(in the rows, 128 means zero)
Each path below is one point turned by a fixed rotation once a step. After each direction that follows a path, write how fast that rotation turns it, in degrees each step (0 if it stays still).
Each turn is a multiple of 5 degrees from 10 to 175, or 0.
path 1
101 127 151 111 116 84 122 83 98 139 128 109 141 93 127 124 187 154 142
 105
114 128 137 116 126 68 135 112 87 113 119 124 163 100 140 101 188 141
 155 108
140 132 146 142 110 70 130 102 106 107 137 140 166 117 149 93 162 138
 183 123
142 144 161 156 94 91 128 74 129 124 154 133 150 129 134 108 162 155 167
 124
114 149 168 138 93 98 148 87 126 138 145 123 136 117 113 107 185 167 139
 102
101 146 163 115 105 83 150 116 98 118 134 108 136 125 127 102 183 152
 144 84
114 133 165 109 121 74 139 124 93 118 128 112 134 133 153 93 165 144 180
 110
140 126 167 116 114 83 126 90 114 140 131 127 135 124 166 99 165 158 184
 143
132 130 162 121 100 96 138 80 115 154 139 138 154 120 148 102 190 171
 136 145
115 148 147 129 102 101 154 117 96 136 156 137 164 131 139 99 196 164
 127 112
107 143 162 135 114 100 150 136 87 121 171 122 153 144 148 92 167 156
 166 104
109 128 180 132 118 103 121 109 98 140 171 105 133 137 155 111 153 162
 186 119
101 120 165 114 117 101 109 86 98 155 149 107 134 109 145 128 171 170
 159 132
Speeds:
135 127 128 133 137 120 128 145 119 112 132 127 131 140 141 117 113 116
 153 125 -> 85
path 2
122 61 134 122 124 144 134 148 72 86 103 141 117 114 138 89 152 101 123
 121
155 58 106 88 106 125 123 152 102 104 99 109 101 142 162 120 124 94 104
 123
132 78 85 130 103 127 123 143 96 93 113 147 133 115 154 94 136 60 126
 164
123 57 143 119 121 138 132 152 69 82 103 139 112 110 140 89 140 105 124
 119
154 64 92 88 101 128 123 150 103 108 97 117 96 143 160 116 133 91 105
 128
133 74 91 130 113 131 120 139 88 90 120 146 138 113 157 94 137 63 130
 163
129 56 136 119 120 129 138 156 71 81 95 135 102 107 139 97 134 110 123
 114
155 65 93 94 96 130 123 149 107 112 99 120 96 151 160 122 137 85 100 134
126 69 103 129 115 136 123 144 83 85 115 144 139 110 162 100 133 67 133
 157
134 53 137 114 109 119 141 151 82 85 90 134 101 105 136 99 129 106 116
 117
154 69 91 100 97 140 117 156 106 105 95 124 104 154 154 109 145 80 102
 140
126 70 108 122 119 131 127 144 80 84 126 138 141 106 163 105 127 76 137
 153
138 52 127 115 111 116 138 149 87 93 88 138 91 114 135 99 128 105 110
 116
Speeds:
127 132 116 141 127 113 129 122 129 125 136 135 143 111 135 130 113 114
 142 147 -> 120
path 3
130 133 62 93 113 194 145 146 137 91 121 105 102 104 111 116 142 85 126
 127
112 105 143 130 126 142 110 134 79 50 105 92 139 85 135 93 114 103 144
 113
150 117 173 114 117 196 124 128 178 84 110 117 100 104 120 102 124 124
 111 118
149 98 128 83 106 122 117 96 149 77 92 84 167 119 130 145 107 76 125 138
120 116 106 105 141 165 115 131 136 86 77 114 79 149 169 131 160 90 100
 99
131 89 121 95 114 138 184 139 120 52 154 84 121 126 143 113 126 114 138
 115
157 145 101 133 95 174 88 136 124 71 115 103 107 115 98 92 144 94 125
 135
106 110 147 79 123 175 138 129 125 92 88 117 144 61 138 107 96 102 128
 112
135 100 173 140 138 163 98 118 170 56 95 96 134 139 137 134 151 108 107
 126
158 109 111 58 95 133 149 103 166 91 97 114 95 133 148 119 115 96 120
 129
126 103 84 117 147 166 117 147 107 74 110 73 121 138 139 146 155 76 133
 112
130 125 143 100 111 160 154 132 95 57 130 110 84 115 146 75 125 132 121
 99
160 108 123 119 101 186 118 155 161 87 130 85 155 92 90 121 129 93 120
 132
Speeds:
117 137 116 133 111 133 131 142 118 118 142 138 141 114 124 112 142 133
 120 129 -> 65
127 122 123 117 121 133 105 129 132 112 141 133 119 117 134 150 124 140
 135 118 -> 0
139 142 153 123 127 142 114 128 120 137 129 122 142 118 119 124 115 131
 118 120 -> 70
137 114 126 147 126 134 112 152 140 139 125 123 129 132 124 130 141 118
 126 116 -> 175
path 4
111 141 117 104 131 89 173 77 182 102 153 113 160 146 104 127 114 123
 106 117
79 115 132 125 134 112 169 111 170 146 125 167 162 158 92 115 125 169
 115 118
124 102 134 158 138 97 206 97 152 126 131 103 147 124 96 138 128 154 119
 94
143 137 124 98 134 97 173 110 190 120 128 129 167 156 89 115 131 131 133
 93
112 143 110 154 133 74 165 126 165 146 114 159 152 147 90 143 148 170
 115 125
114 131 110 130 136 77 186 81 165 103 149 104 154 137 116 142 120 136 99
 121
87 133 128 99 132 109 165 102 184 134 134 155 159 164 93 106 118 144 116
 111
108 102 139 160 131 102 195 114 147 144 122 129 153 135 90 134 132 168
 118 104
150 123 120 114 144 96 186 99 183 111 138 112 164 148 101 127 130 128
 129 89
116 153 114 125 136 87 156 119 178 142 121 167 160 155 84 123 144 155
 127 114
111 126 110 156 129 75 191 96 153 118 143 117 148 137 105 155 126 159 98
 133
98 127 121 93 145 104 170 86 185 113 150 130 157 157 106 114 116 129 116
 107
96 119 145 145 125 117 177 112 164 152 119 157 151 139 74 118 132 176
 125 104
Speeds:
127 138 119 135 147 135 127 111 137 125 139 115 122 120 137 119 136 109
 128 112 -> 130
139 128 130 126 131 142 135 110 129 130 111 141 105 140 123 144 126 120
 122 131 -> 0
path 5
129 184 167 130 115 126 105 109 153 108 118 152 131 116 174 116 77 115
 96 135
124 154 133 93 120 110 101 101 137 167 124 134 121 166 201 87 95 135 123
 131
142 173 142 104 106 112 131 102 172 112 134 130 110 133 156 125 80 123
 113 187
147 146 134 52 115 141 124 76 130 150 147 135 129 132 165 109 91 113 128
 124
137 193 171 88 98 141 108 94 139 91 117 135 127 124 152 123 104 150 124
 144
130 157 160 98 124 132 107 101 134 139 130 149 139 117 196 96 76 108 118
 99
123 185 152 109 113 114 95 106 148 129 117 138 112 169 178 105 108 160
 104 164
138 140 132 95 114 106 126 103 161 143 144 124 125 125 179 113 60 93 133
 154
145 172 143 57 110 141 117 77 135 131 141 138 107 151 155 120 117 145
 105 160
145 168 160 86 96 139 120 96 143 110 122 125 143 104 161 119 67 109 149
 124
133 175 166 95 137 149 96 98 125 132 131 160 119 134 184 104 109 140 87
 119
126 174 151 120 96 101 103 107 160 124 98 125 136 142 184 105 77 119 135
 143
136 148 133 85 140 123 121 99 148 144 161 141 97 135 187 108 90 130 95
 167
Speeds:
139 130 133 105 121 147 136 116 119 116 133 127 130 115 111 137 132 127
 137 120 -> 70
path 6
119 94 134 114 139 162 157 128 156 141 58 160 130 139 125 79 126 127 130
 136
136 103 157 96 115 143 138 121 159 137 85 144 122 146 140 59 148 110 151
 131
141 110 153 133 155 146 145 117 166 126 79 139 135 128 126 76 163 111
 149 175
111 100 152 137 128 137 153 119 181 121 88 157 173 125 140 75 164 117
 129 131
121 129 174 122 110 153 135 127 169 100 77 135 135 115 104 81 141 98 120
 129
107 102 138 125 139 167 152 124 159 128 57 161 134 125 111 86 123 122
 119 135
126 93 155 99 109 144 139 122 157 138 83 158 125 145 136 61 133 110 145
 119
148 108 153 122 146 146 139 117 156 128 77 138 121 132 125 68 151 105
 159 167
116 91 143 132 135 134 157 118 169 127 88 152 166 130 145 73 163 124 136
 143
122 128 175 122 110 149 135 126 177 100 86 135 148 116 114 73 156 98 125
 133
112 113 144 134 140 162 152 126 168 115 59 155 140 118 109 83 130 118
 104 142
115 95 152 96 109 151 145 123 161 131 74 160 135 144 134 67 128 116 129
 113
145 111 157 110 136 154 137 118 152 133 70 139 113 134 121 68 139 102
 154 163
Speeds:
137 138 127 139 147 137 125 128 125 123 116 120 114 119 112 134 124 124
 129 153 -> 140
126 121 121 111 124 139 126 133 118 139 114 135 106 135 121 124 104 132
 125 118 -> 65
